In the rows, 128 means zero.
The same turns and mirrors carry the whole set onto itself, and each row onto the other rows of its family. Which rows share a family with each named row? Give them in list order.
These 32 rows form 4 families of 8 rows each.
Zod: [146 136 142 126 136 147  74  99 135 123 153 107 136 123 109 125 166 103
 123 145 105 138 108]
kaze: [142 170 118 124 105 147 160  93 139 130 122 132 129 141 143 135 119 119
 140 189 132 135 106]
vif: [140 125 123 136 123 145  81  85 142 114 154 126 153 124 111 114 163 104
 131 129 112 162 103]
Babov: [130 117 138 141 138  94 132 124 112  67 128  85 161 141 113 113 130 135
 118 173 150 163 118]
kitos: [112 134 174 127 131 122 137 113 100 132 149 151 129 138 142  89 101  84
 146 158 140 139  87]
fav: [129 130 141 162 137 107 118 106 103  89 132  86 150 159 121 113 128 138
 103 160 146 160 125]
lik: [100 139 135 110 127  74 183 128 104 109 100 138 151 118 128 125  84 128
 123 155 134 141 152]
sovem: [109 134 116  93 142 126 141 120 145 143 136 185 144  79 129 143 114  87
 162 142 103 124 134]
Guvif: [125 122  73 111 136 120 150 104 139  91 115 114 164 113 112 154 137 144
 140 142 122 150 168]
Viga: [110 140 116 113 149 144 132 116 158 163 135 167 143  80 118 122 117  94
 141 136 103 110 134]
Rolen: [123 118 176 141 136 124 128 115 110 120 129 129 121 121 132  84  88  73
 134 146 135 134  90]
rafif: [119 149  91 121 136 124 139  94 143 103 131 127 157 119  95 157 155 152
 117 135 118 133 173]
pag: [ 99 126 131 120 149  86 180 139 106 113 106 138 145 114 131 140  76 125
 149 162 140 113 148]
luvun: [137 121 125 146 150 158  76  98 145 123 169 133 143 120 122 130 158  99
 141 147 116 144 108]
Lek: [133 153 112 116  98 110 157  76 143 119 115 132 122 138 141 137 123 117
 141 185 126 140  93]
zunes: [135 132 167 123 151 120 130 140 100 134 140 136 133 118 135  83  90  84
 138 169 121 133  86]
zuz: [110 135 118  93 114 143 123 106 155 145 130 169 152  87 135 134 125 101
 168 138 113 107 132]
Ged: [108  96 157 121 183 104 101 150 104 117 135 130 148 119 106 113 116 107
 139 117 116 135 160]
kad: [108 132 116 115 132 136 129 100 136 161 135 179 136  98 131 139 110  92
 161 120 100 110 130]
per: [139 153 107 130  77 132 147  95 129 108 128 124 134 136 143 133 114 119
 134 173 124 151  84]
povig: [144 117 130 147 134 147  93  98 139  94 167 118 148 119 120 134 173 106
 139 123 113 137 113]
Zik: [117 134  78 114 135 108 134 109 139 106 133 135 177 116 111 167 154 155
 146 144 116 139 159]
rade: [100 132 120 105 135  87 171 129 111 133  95 144 149 118 123 119  63 127
 141 159 142 134 130]
giz: [133 111 132 156 152  90 138 119  96  82 134  90 145 152 106 116 111 132
 111 144 143 161 111]
turi: [109 143 116 117 149  97 195 135 111 114 121 157 152 112 117 118  79 132
 134 159 135 130 153]
peno: [106  93 145 118 192 101 118 132 123 119 134 135 164 102  99 118 124 113
 145 108 133 118 159]
gati: [125 127  85 129 147 111 124 114 147  97 120 120 167 100 107 168 144 140
 118 144 107 144 172]
Balo: [108  98 140 142 172 123 104 151 105 110 149 133 175  99 102 117 117 111
 138 104 126 135 156]
Dapu: [146 140 144 132 137  99 136 117  85  74 139  99 146 157 111 118 128 143
 115 167 137 156 127]
Gopag: [120 125 179 140 132 112 112 125 113 136 148 147 135 125 130  97 101  90
 140 139 133 119  73]
gozu: [113 110 143 120 179  96 109 144 107 106 150 132 161  96  87 106 123 117
 116 115 108 133 153]
Kalog: [128 166 102 133  96 129 160  76 145 113 132 140 146 118 142 142 125 116
 127 182 134 148 100]

Which other rows belong to the same family as pag? vif, Babov, Rolen, Lek, kad, Zik, Balo
Which other rows belong to the same family as Kalog? kitos, fav, lik, sovem, luvun, Ged, gati
Which other rows belong to the same family as povig? Guvif, zuz, per, rade, giz, peno, Gopag

The same turns and mirrors carry the whole set onto itself, and each row onto the other rows of its family. Which rows share a family with each named row? Give them in list order.
These 30 rows form 5 families of 6 rows each.
buka: [107 123 122 107 125 154 128  99 113 133 130 129 170 104 131 124 109 132
 175 106  68 145  89 154 106 138 139 138 135 116 127 145 156 146 152 154
  84 126 155 134 114 125 156 125]
pog: [129 121 114 121 123 119 144  95 138 142 134  98 146  85 118 122 154  85
 121 120 142 118 120 127 124 135 202 150  89 126 123 122 133 111 146 120
 115 102 161 138  84 165 103 136]
Bos: [148 149  99 104 133 192 117  88 129 118 160 152 143 134 117 165 147 112
 120 105 140 132 141 111 161 102 102 129 125 147 128  89  99 117 107  86
 154 115 131 149 109 134 126  92]
marip: [106 125 129 107 131 150 125 116 121 133 136 133 153 118 125 131 117 131
 157 106  88 138  79 142 112 133 134 134 153 134 120 149 169 154 161 151
  68 120 160 129 104 123 148 111]
kinu: [137 137 143 154 131 158 129 131 109 117  92 131 160 134  84 106  74 119
 100 129 103 134 114 159 139 113 123 142 118 103 148  64 130 119 112 100
  94 102 131 120 141 149 114 126]
kar: [117 171 140 133 167 163 106  92 141 140 137 151  91 110 102  69 109  99
 138 154 121 152 139 135 154 127  99 159 111 117 110 119 149  84 116 129
 121 131 134 158 153 105 158 116]
fil: [120  97 148 122 143 123 107  78 161 153 171 156 142 143 122 130 142 113
 160 155 109 138  86  83 132 122 136 125  96 139 114 119 168 124  88  87
 131 131 102  90  91 117 139 137]
tuf: [124 151  84  96 124 185 110  90 147 127 173 152 134 151 121 163 145 103
 121 122 136 140 146 109 135 101 100 126 116 151 132 106 107 121 112  92
 157 120 125 150 100 122 117  90]
nav: [141 162  92 108 140 175 116  89 127 140 157 150 156 148 111 164 158 113
 120 126 130 144 136 112 150  88 106 124 122 149 114  99  95 120 104  99
 166 123 119 141 111 128 130  91]
lume: [121  85 150 127 146 140 105  87 151 164 186 164 156 148 141 124 136 106
 147 154 116 131 100  84 125 123 132 144  94 146 122 102 171 112  99  93
 137 131 104  88 113 116 149 138]
zotot: [113 160 126 137 157 141 103  98 126 133 157 148 103 112 112  80 107  90
 130 146 122 135 146 144 146 138  89 157 120 106 100 126 158  78 126 131
 114 146 141 158 160 106 141 114]
gasen: [107 115 120 113 120 148 113 104 123 137 127 129 159 120 123 140 110 139
 156  95  73 153  82 151  98 129 142 143 123 123 121 129 181 154 178 150
  88 122 154 138 105 122 138 113]
redad: [111 159 124 128 156 163  83  96 140 155 151 138 102 105 107  75  95  98
 118 135 115 136 154 135 145 120  84 163  98 110 116 120 144  86 128 133
 119 134 140 166 152 106 146 121]
turo: [148 155  95  90 130 191 108  95 149 131 162 147 155 136 120 171 139 108
 121 109 145 152 133 114 148  89 115 117 107 152 127 102 105 119 117  94
 154 116 115 156 113 127 138 105]
gavup: [104 102 146 130 134 134 115  98 157 145 177 171 156 146 133 116 127 120
 152 166 137 133  95  78 132 124 130 129 100 148 115 127 173 112 102  89
 134 117  97  97  99 117 138 150]
tesub: [129 147 123 156 132 173 136 137 128 104 107 112 164 134 102 106  79 116
  98 124  98 125 121 156 133 120 124 140 100 106 152  64 142 115 118 102
  97  94 129 106 131 149 105 117]
Saz: [123 141 125 149 135 158 125 129 116 112 106 127 169 147 100 109  74 117
  96 116  97 142 124 166 148 109 130 140  96  95 134  67 150 111 114 101
 112 109 115 114 142 167 118 116]
zodol: [110 135 132 150 119 155 127 123 118 105  97 121 153 153 101  99  87 121
  99 130 106 149 118 151 144 107 127 133 109  93 146  51 139 111 129  93
 109  97 133 128 143 149 107 130]
Fimuz: [113 120 133 100 129 169 127 107 114 145 135 140 156 116 130 142 115 134
 161 108  81 138  91 153  89 147 141 147 134 125 121 130 174 146 172 155
  92 120 147 129 104 124 163 115]
nodod: [118 156 139 124 167 143  88  87 138 145 159 144  91 107 103  83 107 108
 118 150 122 149 132 126 146 132  85 147 104 105  98 109 159  87 121 137
 123 133 140 162 150  98 151 111]
Rana: [106 125 130 117 136 156 118 109 116 147 144 126 157 110 130 121 105 150
 175 104  82 154  85 146 115 117 139 141 129 128 134 139 175 143 165 161
  81 117 164 136 115 124 157 112]
Venar: [101  84 141 129 141 127  93  80 149 160 175 155 150 146 134 121 124 120
 169 156 131 131  95  87 122 117 134 140  88 127 106 124 163 129  99  99
 128 122  98 102  87 114 135 142]
lekat: [136 100 117 123 124 131 148 115 143 140 139 111 145  82 129 128 142  79
 123 117 145 113 120 119 111 136 198 163  96 140 138 123 144 101 128 130
 106 112 165 129  84 156 110 139]
Fizu: [137 111 102 138 119 136 151 107 148 125 124 109 146  91 130 140 160  88
 115 119 149 123 113 132 105 134 194 167  86 144 114 117 135 109 124 127
 133 120 151 133  83 154  97 132]
pomun: [148 107 121 121 129 134 131 102 149 138 121  97 150  80 109 131 143  69
 111 113 151 121 109 136 113 127 199 162  96 134 115 128 149 124 125 123
 123 116 152 142  82 159 110 130]
Tede: [115 154 129 137 166 166  99 100 131 159 148 146  82 115 109  76  99  87
 123 143 114 136 137 148 142 144  97 170 105 120 117 112 156  97 131 125
 119 151 135 157 150 102 153 108]
vab: [128 152  97  96 131 182 109  91 152 138 162 147 148 136 117 165 155 118
 120 131 129 136 143 113 148  74 110 114 126 137 132 103 100 122 120  90
 157 117 132 156 100 132 115 107]
bodug: [144 113 109 128 126 126 138 102 143 136 132 101 147  91 111 140 144  75
 127 128 138 132 109 133  98 145 198 153  86 151 120 131 123 110 135 130
 125 102 153 130  90 158 111 140]
mavur: [121 144 127 146 134 160 144 127 109 104  99 137 160 150 105 104  86 123
  94 126 103 135 120 147 142 122 121 141 115  95 144  49 165 115 124 112
 100  99 129 121 137 141 110 108]
Karo: [118  93 150 130 148 134  98  82 156 160 171 160 154 146 130 130 138 118
 153 147 131 128 105  69 150 111 148 144  87 139 108 105 175 115 106  97
 134 109  99 103  94 120 140 142]

Which other rows belong to the same family as nodod? Bos, tesub, Rana, Venar, Fizu
Which other rows belong to the same family as Tede? pog, lume, zodol, Fimuz, vab
Which other rows belong to the same family as nav? buka, kinu, kar, fil, bodug

The same turns and mirrors carry the whole set onto itself, and each row onto the other rows of its family. Which rows share a family with each named row? Give them in list order.
These 30 rows form 5 families of 6 rows each.
vevu: [142 168 124 131 119 125  80 158  74 150 123 109 197 117 198 119 154 143
 139 113  78 123 132 129 173  47  84  92 115  30  99 118]
Sala: [163 157 131 148  92 130  94 190  84  81 100 115 224  78 173 144 117 169
 111  96 126 147 137 135 150  43  66 135 127  77 114 111]
fidu: [126 143 153 201 117 151  75 106  77 142 129  91 188  75 134 145  89 170
 157 140 105 123 132 132 105  87  52 152 111  74  99 140]
Noro: [145 153 162 179  92 146  59 140  70 133 112 116 201  80 116 123 101 173
 134 147 130 132 149 107 145 102  74 136 102  69 102 116]
Nuvik: [126 178 162 201 132 125 103 118  93 161 123 108 149 109 126 140  96 160
 159 131  92 131 115 128  95  96  97 109 117  93  84 136]
gabim: [163 158 140 169 114 119  85 162  58 167 122 121 172  88 137 131 145 153
 131 133 109 144 166  91 145 103 124  90 126  53 107 101]
lami: [153 142 146 194 106 146  95 149  63 132 124 110 191  45 119 166  94 179
 141 127 134 155 155 118 107  87  82 162 132  94 112 132]
kepaf: [133 153 105 156 145 129 116 142  73 153 144  87 182  89 211 165 138 146
 158  92  65 134 126 154 119  24  77 121 143  52 104 146]
vup: [151 158 117 133 120 126 107 209  74 114 116 112 197  99 176 124 130 152
 141  93 116 141 131 151 183  36  97 126 147 105 112 159]
kenaf: [131 151 110 149 138 131 115 177  81 123 130  90 187  99 191 138 120 149
 160  86  93 132 115 172 153  25  78 137 151 107 109 177]
Medoz: [126 161 145 137 107 123  89 211  74 137 119 118 221  55 215 127 138 171
 138  83 122 162 127 142 138  32 116 101 132  78  87 137]
doz: [155 142 121 194 140 123 122 145  57 172 141  99 158  58 151 177 131 155
 151 112  96 154 160 116  90  85 117 120 153  75 113 130]
getes: [135 159 138 156 104 134  73 146  99  92 108  95 221 107 189 122 110 161
 126 109  96 117 115 149 149  43  36 126 105  59 103 119]
kib: [145 137 128 148  95 116 100 177  74 114 119  98 210  77 164 163 168 171
 174  85 152 140 117 170 163  66 122 140 125  97 142 123]
Tomif: [124 146 141 144  96 116  72 146  85 122 118  89 213 110 171 130 169 164
 180 105 132 111 101 172 181  73 101 122  98  74 129 120]
sal: [149 175 155 197 126 122 123 152  82 151 120 122 150  83 115 160  99 167
 147 120 115 158 133 120  92  94 120 119 136 111  95 131]
keza: [149 170 151 160  83 123  88 134  91 121 107 122 185  76 117 148 161 171
 152 117 137 131 113 150 137 102 139 105  91  84 121  92]
noka: [167 159 107 133 120 122 117 197  58 140 125 121 193  73 188 163 153 152
 131  89 104 161 154 127 150  36 112 115 151  60 115 122]
nogu: [128 140 149 200 123 130  87 160  71 159 130 103 178  21 155 129 122 168
 140 114 116 152 147 126  80  98 135  95 139 103  93 142]
zonid: [123 165 148 176 102 129  86  90 102 133 121  97 175  87 136 151 149 164
 174 119 107 111  92 173 113  93 112 109  86  78 114 111]
vigit: [104 165 153 142 113 127  67 177  84 146 123 105 221  82 225 104 135 164
 148  97 101 136 110 150 144  34  93  90 113  61  76 140]
Tiku: [128 152 137 189 140 127  83 106  72 181 140  89 161 102 161 133 132 146
 159 136  70 116 139 120 114  93  88  97 118  44  98 126]
lepus: [106 153 139 155 127 128  95 177  81 145 133  97 211  57 231 138 128 168
 157  80  99 151 111 162 108  22  96 110 135  79  82 156]
Sifi: [142 146 121 171 118 136 107 156  91  90 117  88 212  71 191 164 102 167
 133  88 101 138 120 160 109  28  45 153 135  83 112 136]
ziz: [106 144 157 203 129 132  67 126  82 168 134  90 176  48 165 107 119 161
 150 127  93 126 129 135  86 101 111  84 118  86  82 145]
kal: [119 133 126 163 114 121 100 134  85 125 132  72 200  88 182 166 157 167
 196  88 122 120  95 191 139  57  95 145 119  91 133 142]
lizat: [143 157 136 179 102 126 116 120  90 125 122 105 173  52 127 184 150 173
 167 100 127 140 109 169  96  87 134 128 113 101 126 114]
Rezod: [126 150 162 185 109 127  60 160  75 159 120 112 186  46 150  96 130 164
 130 129 116 138 146 114 115 110 132  73 116  86  87 127]
feb: [146 185 168 183 113 120  95 149  86 152 109 130 159 110 111 126 106 162
 139 137 115 142 130 108 125 105 117  96 113  93  89 117]
Vis: [129 162 122 136 125 130  88 176  85 123 120  97 196 126 188 104 127 146
 152 104  93 116 113 159 187  38  75 115 128  88 101 162]

Which other rows belong to the same family as Noro? Sala, fidu, lami, getes, Sifi
Which other rows belong to the same family as vigit? Medoz, nogu, lepus, ziz, Rezod
Which other rows belong to the same family as kib? Tomif, keza, zonid, kal, lizat

The same turns and mirrors carry the whole set onto itself, and each row onto the other rows of its family. Which rows share a family with each named row? Give them in list order.
These 32 rows form 4 families of 8 rows each.
Gatuv: [122 161 128 134 106 134 114 159 125 148  84 160 128]
zevi: [113 135 130 135 182 162 151 145 147 106 141 122 126]
rer: [115 106 131 157 167 153 125 155 133 128 137 141 115]
kiz: [112 133 146 138 175 150 158 152 141 117 145 127 132]
fad: [114 131 104 133 139 144 165 103 124 104 140  85 151]
ris: [116 153 100 136 126 141 156  76 121  98 139 118 158]
fotes: [102 164 114 118  94 146 125  78 151 131  99 133 150]
vulo: [119 113 133 151 162 149 135 171 141 126 144 141 131]
dov: [128 148 110 134 113 143 117 141 131 153  74 168 111]
bemaf: [100 167 107 125 101 136 121  66 137 124 110 129 142]
pani: [136 136 133 155 130 144 113 163 121 132  75 139 110]
nubif: [115 114 130 159 168 145 137 163 134 118 138 142 122]
tuva: [109 148 101 128 118 129 168 100 117 111 143 111 170]
fozu: [109 134  92 135 157 146 167 107 130 111 141  89 144]
Rab: [124 145 132 160 139 143  96 159 126 139  91 146 107]
sar: [117 150  98 131 126 125 164  90 124 108 147 110 163]
bave: [120 130 134 134 184 155 151 151 137 117 142 124 130]
novo: [117 163  93 130 124 131 158  90 117 117 144 109 162]
zum: [123 167 108 144 109 133 114 151 123 155  84 161 119]
tis: [128 158 122 141 117 135 115 153 129 156  80 167 123]
sirub: [ 95 146 103 134  81 141 122  95 152 139  89 148 138]
vebo: [ 90 160 121 117  95 141 133  83 155 127  96 131 151]
tibo: [118 130 114 144 134 136 167 108 127 112 139  85 162]
Tugu: [125 144 138 150 127 151 106 162 123 143  79 143 113]
bavuk: [123 122 122 132 182 149 158 139 131 119 141 117 117]
dinog: [100 154  85 130  93 149 119 102 147 142  78 151 137]
Taf: [127 128 109 135 148 143 164 103 118 103 130  86 151]
Pumom: [ 96 138 110 127  81 141 113 100 155 138  94 146 151]
bot: [ 98 136 100 133  91 140 112  91 151 145  95 158 138]
Siv: [133 146 142 150 125 140 114 166 134 145  78 136 118]
Ber: [127 127 128 166 170 157 126 162 129 112 128 144 120]
nisu: [ 97 169 108 117 107 145 128  75 159 118 102 138 148]

Which other rows belong to the same family as Gatuv? kiz, vulo, tuva, vebo, tibo, Pumom, Siv
Which other rows belong to the same family as fozu? ris, dov, bemaf, Rab, bavuk, dinog, Ber

The same turns and mirrors carry the whole set onto itself, and each row onto the other rows of its family. Which rows share a family with each named row? Give them in list order.
These 16 rows form 4 families of 4 rows each.
binor: [108 148 110 121  79 110 123 127 119 109  93 145 136 108 128 113 143 178
 119 128 112 132 127 168 140 149 138 122  91 119 111 112 149]
dozeg: [118 138 139 161  88 120 141 133 126 132 125 130 100 133 104 108 124 178
 160 119 125 159 148 160 139 151 140 136 111 146 130 118 166]
Tuma: [100 156 108 119 131 111 123 151 153 133 114 117 158 115 130 104 131 138
 151 185 102 128 156 110 160 140 110 144 115 105 127 120 120]
Mola: [101 119 127 141 144 140 123 170 134 148 112 117 150 125 115 108 133 135
 124 169 111 141 141 104 181 156 122 148 140 116 141 128 120]
gebef: [124 134 133  75 174 121 123 126 151 125 155  95 150 121 142 138 134  88
 139 145 118 103 132  96 118 106 128 132 139 110  96  95 113]
Vatu: [127 113 143 100 116 126 133  97 121 100 133 151  79 124 118 153 127 126
 128  78 124 114 102 166  85 119 151 115 141 146 109 139 139]
fel: [102 129 121 157 137 142 149 153 137 133 139 130 143 125 131 121 127 125
 163 155 100 135 142  87 154 154  91 142 137 123 136 155  93]
Tisig: [124 117 158  96 173 147 147 112 146 117 177 129 110 125 135 139 135  87
 150 121 125 107 117 101 102 114 117 132 154 119 123 135  88]
bip: [109 122 139 162 145 133 120 162 155 160 151 130 150 127 124 118 108 126
 165 169 125 142 145 109 147 139  97 148 132 150 138 116 141]
ropo: [155 127 119  86 131 147 141  91 120  85 124 135  93 145 135 152 136 120
 119 107 154 105  96 160 107 111 158 118 127 117 100 117 151]
sodub: [123 106 136  92 182 168 119 128 141 122 155 120 134 137 153 132 132  92
 132 149 141 111 113 111 136 102 113 132 158  92 116 115 111]
Gofen: [134 126 135  76 124 119 124 102 117 102 133 124 128 113 140 146 146 129
 106  88 128 106 102 155  99 114 157 111 115 122  81  87 143]
zadev: [105 127 106 162  80 120 135 138 112 119  94 152 111 122 114 136 118 164
 142 112  96 141 127 151 136 160 124 126 124 148 121 160 142]
gome: [148 136 157 112  93 151 171  99 125 119 148 129  81 131 135 139 134 139
 137  82 136 123 108 153 103  98 143 115 119 127 101 111 165]
tuto: [139 121 157 114 148 163 149 127 154 146 175 129 130 125 155 149 119  87
 143 132 136 106 105 101 111  85  99 126 143 132 109 109 141]
fupaf: [133 141 110 136  92 119 144 134 114 111  82 132 107 133  98 127 138 162
 113 127 123 136 124 152 152 164 166 133 108 141 126 132 157]

Which other rows belong to the same family as Gofen? binor, Tuma, gebef
Which other rows belong to the same family as fupaf? Mola, ropo, sodub
Which other rows belong to the same family as dozeg? bip, gome, tuto

